[[-12   2  47  53  44]
 [ 62 -13 -46 -95  59]
 [ -7  78  -8 -15 -10]
 [  8  22  33  30  18]
 [-10 -57 -13  -1 -33]
 [ 14  -6  18   3  25]
 [ 39   1  -6 -12  17]
 [ 57  11 -53 -77  63]
 [-14  34  42  35  45]]
:
[[ -7  78  -8 -15 -10]
 [-14  34  42  35  45]
 [  8  22  33  30  18]
 [ 57  11 -53 -77  63]
 [-12   2  47  53  44]
 [ 39   1  -6 -12  17]
 [ 14  -6  18   3  25]
 [ 62 -13 -46 -95  59]
 [-10 -57 -13  -1 -33]]

[[-29   6   4   3  22  27  34 -15   4 -31]
 [ 10 -22 -17  17 -38  11 -28  15 -13  29]
 [ 21  43  22 -30  19 -22  12   1  13  -8]
 [ -8 -46  -5  21  32 -39  -3   4 -20  15]
 [-27 -16   2  19  -6  26  26  12 -16  -4]
 [ 18  10   9   4 -70  21 -13 -15   7  -1]
 [  5 -26 -18  20 -24   5 -25  -4 -15  34]
 [-30  11  23   6  -4  29  37  -7   3 -29]]
:
[[ 21  43  22 -30  19 -22  12   1  13  -8]
 [-30  11  23   6  -4  29  37  -7   3 -29]
 [ 18  10   9   4 -70  21 -13 -15   7  -1]
 [-29   6   4   3  22  27  34 -15   4 -31]
 [-27 -16   2  19  -6  26  26  12 -16  -4]
 [ 10 -22 -17  17 -38  11 -28  15 -13  29]
 [  5 -26 -18  20 -24   5 -25  -4 -15  34]
 [ -8 -46  -5  21  32 -39  -3   4 -20  15]]

[[-13  -3  78  -1  -1   3   0 -31 -15]
 [ 59 -10  70  14  10  -8 -18  76  15]
 [ -1  31 -56   8   0  31  30  51   5]
 [ 32   2   5 -19  13 -36 -30  26 -19]
 [ -3  -4  -2   0 -14  -1 -21 -50  -4]
 [-42  35  24  20  13  23  10 -76   9]]
:
[[-42  35  24  20  13  23  10 -76   9]
 [ -1  31 -56   8   0  31  30  51   5]
 [ 32   2   5 -19  13 -36 -30  26 -19]
 [-13  -3  78  -1  -1   3   0 -31 -15]
 [ -3  -4  -2   0 -14  -1 -21 -50  -4]
 [ 59 -10  70  14  10  -8 -18  76  15]]

[[ -1 -27   9  31 -13 -31]
 [-78   2  65  74 -43   3]
 [-37 -18 -31  44 -77   9]
 [ 23  18  55  16  10  12]]
:
[[ 23  18  55  16  10  12]
 [-78   2  65  74 -43   3]
 [-37 -18 -31  44 -77   9]
 [ -1 -27   9  31 -13 -31]]

[[ 60   8 -42  19 -51  15 -50  17 -78 -46 -36 -86  78]
 [-13  48 -21  38 -14  63  -6  57 -37 -18  -7 -47 -20]
 [-28  23 -24 -12 -32  23 -18 -23  39   9  -9  74 -46]
 [  4   2 -29  -1 -39  10 -40 -18 -14  -3 -23  10  12]]
:
[[-13  48 -21  38 -14  63  -6  57 -37 -18  -7 -47 -20]
 [-28  23 -24 -12 -32  23 -18 -23  39   9  -9  74 -46]
 [ 60   8 -42  19 -51  15 -50  17 -78 -46 -36 -86  78]
 [  4   2 -29  -1 -39  10 -40 -18 -14  -3 -23  10  12]]

[[ 53  57  30  20  46   3  27  51   4 -67 -38]
 [  7  -3   0  -1   5  -3   5   3   1  -5   5]
 [ 63  59  37   2  40  12  25  25  11 -76 -36]
 [  1  20   3  34  26  -1  10  35  -6  13 -19]
 [ -5  -2   5  17  11  -3   9  28 -14   4  -3]
 [-25  -9 -10  50  47  13  19  66 -26  52 -38]
 [ 12  17  10   0  11   0   8   6   6 -26 -19]
 [ -7  12  13  24  30  13  20  37 -16 -10 -27]]
:
[[ 63  59  37   2  40  12  25  25  11 -76 -36]
 [ 53  57  30  20  46   3  27  51   4 -67 -38]
 [  1  20   3  34  26  -1  10  35  -6  13 -19]
 [ 12  17  10   0  11   0   8   6   6 -26 -19]
 [ -7  12  13  24  30  13  20  37 -16 -10 -27]
 [ -5  -2   5  17  11  -3   9  28 -14   4  -3]
 [  7  -3   0  -1   5  -3   5   3   1  -5   5]
 [-25  -9 -10  50  47  13  19  66 -26  52 -38]]
